Each path is a new rotation, seen through one point. The rows after it are directions, each followed by how far the rotation turns it, in degrees per step (0 if it stays put).
Each turn is a multiple of 5 degrees from 10 to 175, or 0.
Each row of a path follows its step; steps can be skipped.
path 1
step 5: [ 46   2 -16   8 -10   4  16  20   2 -22  -4 -11 -18  -7  -7   6  -9   6
 -14 -11  15  -5   5  25 -13 -18 -21 -53   2 -32  -7 -16 -10   8  26 -10
  32  19  27  11  -3  -5  -9   2  13   9 -24  11 -27  29 -24 -12  -7 -16
 -11 -26]
step 9: [ -2 -11 -30  22  24 -24  -5  -6 -30  21 -29  -1  49 -13   6 -11   6  -1
  42  -4   2 -13   5  28  10  24   9 -21  -3  -1  -7  14 -23  -3 -12   5
 -13 -40   2   1  24  -2 -23  -9  14  -6  -7 -11  29 -24  -1  25 -21  -9
 -11  -8]
step 11: [ -1 -14  20  -7  -5 -11  -1 -10 -12   8 -25  39   7   2  -7  22  44  -1
   1 -17 -16 -16   3   5   2  -2   6 -14  -6  27   0   3   9  -3  27  -5
   3  20  24 -27  33  -6  13   1 -18  -5  14  10  29  12 -39  -7  14  13
  33  46]
step 12: [ 13 -35  -5   6 -13   0   9  10   8  23 -30  20  15 -35  -3  35  19 -23
  -3  12  19  40   9 -12 -15  -2   5  -4 -15 -11  48   2   9   9   9   9
 -21  -3 -28  -4  -1   4  -9   1  -9  21  -6  -4  15  15  22  16  43 -14
 -12 -19]
step 21: [ 16  -6  -5   4  19   8   6 -39  -3  -7  33  49  -3 -20   1   6  23  10
  22  -3   2  11   9  14 -22   6   8 -36 -10 -11 -30 -15 -17   8   9 -17
 -11 -18  -4   3  -9   9 -41   6  -7  -1   8  -8  15 -18  -8 -25 -21 -37
   7 -32]
step 22: [-10 -12   0 -29 -16 -15  -7  22  -2   0   5   1 -29   7   7   5  30 -20
  -6 -33  19   3   2 -12 -35  41 -13   6 -29  -1 -15   2  -8 -11  17   0
 -15   5  15 -25   0   1   5 -22   9 -54  -3   5  30  14 -36  12  -2  -6
 -15  10]
step 26: [ 21 -19  -9  -5  22 -21 -13  -9  15  -4  35 -13   2   1 -25 -15  17 -25
   9  14  -3 -22  20  -8  36  -7  -4   9  19 -21 -17  -1  11  -2  33  -3
 -24   3   1  35   5   8 -32 -14 -17  30  -6 -12 -30  12  -7  -7   6  -2
 -45 -10]
[ -5   6   2   5  -8  -6  -2  -1  -2   6   0 -11   2  -1  -7  -1  -1   4
  -7  -2   2  -3   4   2  -3   7  -6  -2  -4  -7  -5   7  -3   3  10  -6
  -4  -2   0   3   0  -8 -10  -4   4  -2   4   8  -5  -3   0   1  -2  -6
  -6   2] -> 85
[ 13   4  -2  -3   4  -1   5   0  -1   4  -1   9   2  -1  -8  -5   4 -12
   5   4   0   1   3  -5   1   1  -2   5   2  -1   5  10  -4  -2  -3   0
   2  -6  -1  -7   2  -3  -5  -7  -2  -1  -3   9  -4  -6  -3  -2   6   2
  -2  10] -> 25
[ 1  7  8 -3 -7 -1  5 -1  8 12  2  9 -1  2 -3 -2 -1  5  0  7 -1  6 12  1
  4 -6  3  3 -7  4 -2 -1  3 -2 -1 -4  6 -5 -6  2  3  2  1 -2  7 -4  7 -3
  1  3  6 -1 -6 -2  4 -7] -> 170
[  4   3  11   5  -1   0  -4  -1   3   7  -8  -2   1   1   6   6   1   0
  -6   2  -1   8   0  -3  -6   2   0  -3  10  -1   3   6   2   0   5  14
   4   7  -3   1   6   0   2  -2  -5   0   0  -1 -12  -3  -5   1   3   2
   6  -8] -> 60
[ -1   7   9 -13   5  -7  -8  -5  11  -5   5   5  -6   0  -3   0   3  -1
  -6   7  -5  -7  -4   3   0   6   3  -5   2   0  -1  -1   1  -5   0   6
  -9  -1   5   7  -3  -5   3  -4  -1  -5  -1   4   7  -3   1   2   1   1
   1   0] -> 95
[  1   0  -1  -2   4   0 -11   7  -2   0  -1   2  -2   4  -4  -6  -4   4
   3   2  -1   2   8  -3  -6  -2   3   7  -3  -6 -15  -3 -11  -5   1   7
  -4   1   8  -3   7   3  -3  -2  -7  -2  -5  -6  -4   8   1   0  -2  -2
  -1   2] -> 90
[ -6 -10   2   2   2   1   4   0   6   2   4  -3  -1   8  -4   0   7   5
   2  -4  -2   3  -7  -2   1  -1  -5   0   9  -9   5   5  -9 -11  -2  -2
   2 -12   1   2   4  -1   8   6   1  -7  -1   4  -1   3   4  -3  -4  -1
   1  -2] -> 45
